128 stands for zero in the data rows.
Here are some numbered points:
[170, 99, 150, 60, 61, 45, 110, 34, 99, 255, 0, 127, 188, 119, 72, 44, 145, 157, 107, 126, 79, 81, 71, 138] 0
[119, 103, 104, 101, 115, 83, 90, 124, 100, 120, 132, 147, 119, 94, 79, 105, 141, 114, 107, 105, 99, 112, 125, 132] 1
[141, 96, 125, 84, 77, 107, 117, 108, 96, 204, 56, 114, 143, 102, 92, 90, 151, 135, 95, 107, 115, 121, 106, 147] 2
[149, 103, 14, 91, 106, 126, 113, 102, 96, 199, 95, 107, 136, 105, 108, 140, 121, 137, 100, 91, 138, 125, 97, 138] 3
[178, 111, 129, 117, 84, 136, 136, 110, 90, 204, 123, 115, 147, 91, 102, 151, 116, 139, 78, 108, 134, 102, 85, 117] 4
[195, 100, 130, 120, 73, 157, 119, 99, 112, 179, 102, 102, 137, 104, 113, 159, 131, 130, 83, 129, 175, 121, 90, 118] 5
[104, 94, 114, 111, 103, 133, 113, 133, 97, 123, 126, 121, 115, 119, 126, 145, 126, 119, 103, 114, 144, 106, 109, 94] 6
[112, 94, 117, 84, 110, 127, 92, 146, 130, 113, 114, 132, 98, 86, 86, 153, 139, 111, 111, 105, 124, 112, 128, 107] 7
[123, 91, 111, 96, 108, 122, 98, 130, 91, 113, 124, 139, 119, 98, 91, 109, 129, 125, 111, 108, 118, 89, 129, 123] 8
[120, 141, 112, 149, 173, 136, 151, 144, 133, 117, 134, 183, 127, 131, 153, 141, 144, 161, 149, 132, 132, 147, 142, 160] 9
[126, 135, 103, 127, 128, 121, 143, 116, 147, 85, 132, 161, 110, 131, 143, 112, 141, 119, 93, 142, 126, 119, 120, 159] 10
[141, 155, 105, 166, 169, 138, 142, 153, 139, 111, 154, 165, 126, 104, 123, 155, 148, 125, 115, 132, 124, 156, 115, 150] 11
[155, 144, 127, 141, 168, 142, 143, 130, 121, 155, 124, 151, 169, 125, 158, 151, 159, 165, 123, 161, 173, 145, 162, 153] 12
[123, 127, 127, 129, 160, 136, 144, 140, 143, 113, 134, 181, 126, 151, 138, 140, 124, 128, 122, 145, 135, 137, 153, 182] 13
[97, 107, 163, 92, 95, 78, 83, 75, 106, 135, 90, 143, 152, 112, 74, 50, 112, 118, 125, 78, 64, 108, 68, 167] 14
[115, 88, 104, 104, 128, 127, 126, 127, 96, 99, 124, 148, 119, 109, 99, 93, 114, 121, 101, 111, 128, 101, 98, 187] 15
[0, 120, 255, 67, 126, 0, 95, 0, 143, 163, 0, 174, 163, 162, 87, 0, 0, 34, 137, 77, 0, 106, 53, 190] 16
[74, 126, 150, 116, 125, 51, 109, 112, 121, 106, 85, 152, 115, 127, 118, 73, 105, 93, 114, 111, 81, 113, 79, 151] 17
New points follow, each followed by the number of its nearest point above, looking only along the 6 directions in which the numbered points spread most.
[121, 127, 124, 166, 169, 121, 118, 120, 128, 115, 129, 139, 102, 146, 134, 134, 108, 117, 146, 120, 129, 119, 97, 147] -> 10
[145, 108, 151, 91, 156, 121, 129, 159, 119, 158, 136, 156, 144, 99, 92, 143, 139, 140, 111, 106, 115, 124, 165, 133] -> 6
[137, 110, 110, 128, 159, 161, 107, 123, 124, 150, 137, 132, 97, 151, 161, 160, 174, 121, 148, 130, 167, 128, 116, 189] -> 11
[120, 118, 124, 124, 115, 125, 114, 135, 141, 96, 132, 145, 91, 139, 146, 128, 132, 91, 138, 126, 146, 116, 77, 144] -> 10
[118, 103, 146, 113, 118, 120, 117, 129, 101, 108, 155, 117, 102, 98, 120, 142, 146, 115, 130, 102, 125, 92, 151, 88] -> 7
[104, 99, 84, 109, 137, 164, 100, 107, 101, 143, 121, 124, 130, 143, 124, 193, 131, 120, 98, 108, 176, 81, 122, 154] -> 6
[127, 145, 96, 138, 86, 135, 152, 119, 142, 118, 138, 66, 140, 95, 147, 145, 108, 143, 126, 146, 129, 147, 92, 90] -> 6
[133, 92, 95, 134, 144, 165, 106, 160, 103, 131, 119, 152, 111, 131, 123, 173, 131, 119, 138, 98, 187, 111, 121, 175] -> 11
[142, 98, 115, 128, 107, 126, 102, 146, 107, 90, 119, 119, 120, 121, 97, 124, 138, 107, 109, 105, 119, 107, 143, 75] -> 7
[105, 105, 92, 79, 146, 108, 91, 139, 96, 104, 132, 128, 109, 93, 100, 129, 118, 134, 95, 100, 135, 99, 146, 97] -> 7
[157, 102, 176, 127, 172, 140, 116, 188, 83, 163, 197, 152, 161, 98, 100, 129, 133, 148, 93, 130, 124, 108, 187, 139] -> 11
[107, 99, 123, 109, 117, 112, 113, 141, 110, 81, 104, 114, 94, 101, 106, 122, 119, 127, 99, 114, 141, 89, 156, 98] -> 7
[81, 195, 123, 166, 173, 125, 182, 118, 188, 69, 138, 206, 65, 145, 179, 111, 95, 95, 149, 190, 100, 187, 86, 167] -> 13
[103, 121, 141, 134, 137, 144, 131, 130, 132, 117, 128, 143, 95, 139, 145, 119, 117, 111, 167, 109, 146, 125, 102, 172] -> 10
[120, 91, 114, 86, 143, 145, 111, 127, 92, 100, 113, 144, 128, 97, 107, 137, 132, 128, 89, 95, 136, 100, 165, 110] -> 7
[147, 124, 119, 108, 150, 123, 103, 147, 91, 122, 144, 141, 124, 108, 117, 125, 136, 159, 99, 118, 143, 117, 158, 136] -> 10
[114, 137, 107, 116, 170, 142, 115, 142, 104, 102, 128, 172, 122, 98, 114, 122, 146, 129, 112, 127, 118, 119, 138, 204] -> 10
[96, 111, 129, 126, 113, 115, 122, 140, 129, 90, 153, 89, 102, 168, 122, 120, 151, 124, 139, 111, 80, 145, 124, 61] -> 7
[139, 253, 255, 135, 55, 144, 255, 115, 28, 128, 107, 31, 255, 78, 99, 121, 115, 255, 102, 251, 139, 246, 46, 114] -> 5
[132, 78, 162, 115, 164, 146, 119, 161, 109, 171, 140, 122, 159, 95, 124, 124, 126, 140, 106, 114, 145, 107, 184, 135] -> 6
[112, 106, 91, 94, 148, 115, 109, 121, 104, 111, 132, 132, 138, 92, 107, 134, 51, 130, 84, 104, 131, 105, 140, 135] -> 6
[103, 164, 102, 184, 177, 120, 160, 92, 159, 102, 111, 172, 88, 128, 170, 120, 111, 101, 134, 154, 103, 139, 108, 168] -> 13
[129, 118, 88, 146, 155, 182, 119, 134, 130, 144, 122, 138, 105, 146, 142, 197, 140, 110, 135, 111, 189, 107, 125, 180] -> 11
[178, 126, 174, 142, 194, 159, 163, 163, 127, 168, 171, 168, 210, 96, 142, 147, 138, 195, 103, 157, 156, 141, 186, 146] -> 12
[136, 89, 116, 92, 100, 135, 93, 124, 120, 113, 150, 83, 99, 130, 98, 111, 150, 121, 255, 111, 120, 119, 136, 90] -> 7
[152, 134, 148, 141, 91, 145, 119, 92, 108, 158, 115, 104, 159, 93, 118, 186, 124, 160, 126, 131, 142, 110, 88, 97] -> 5
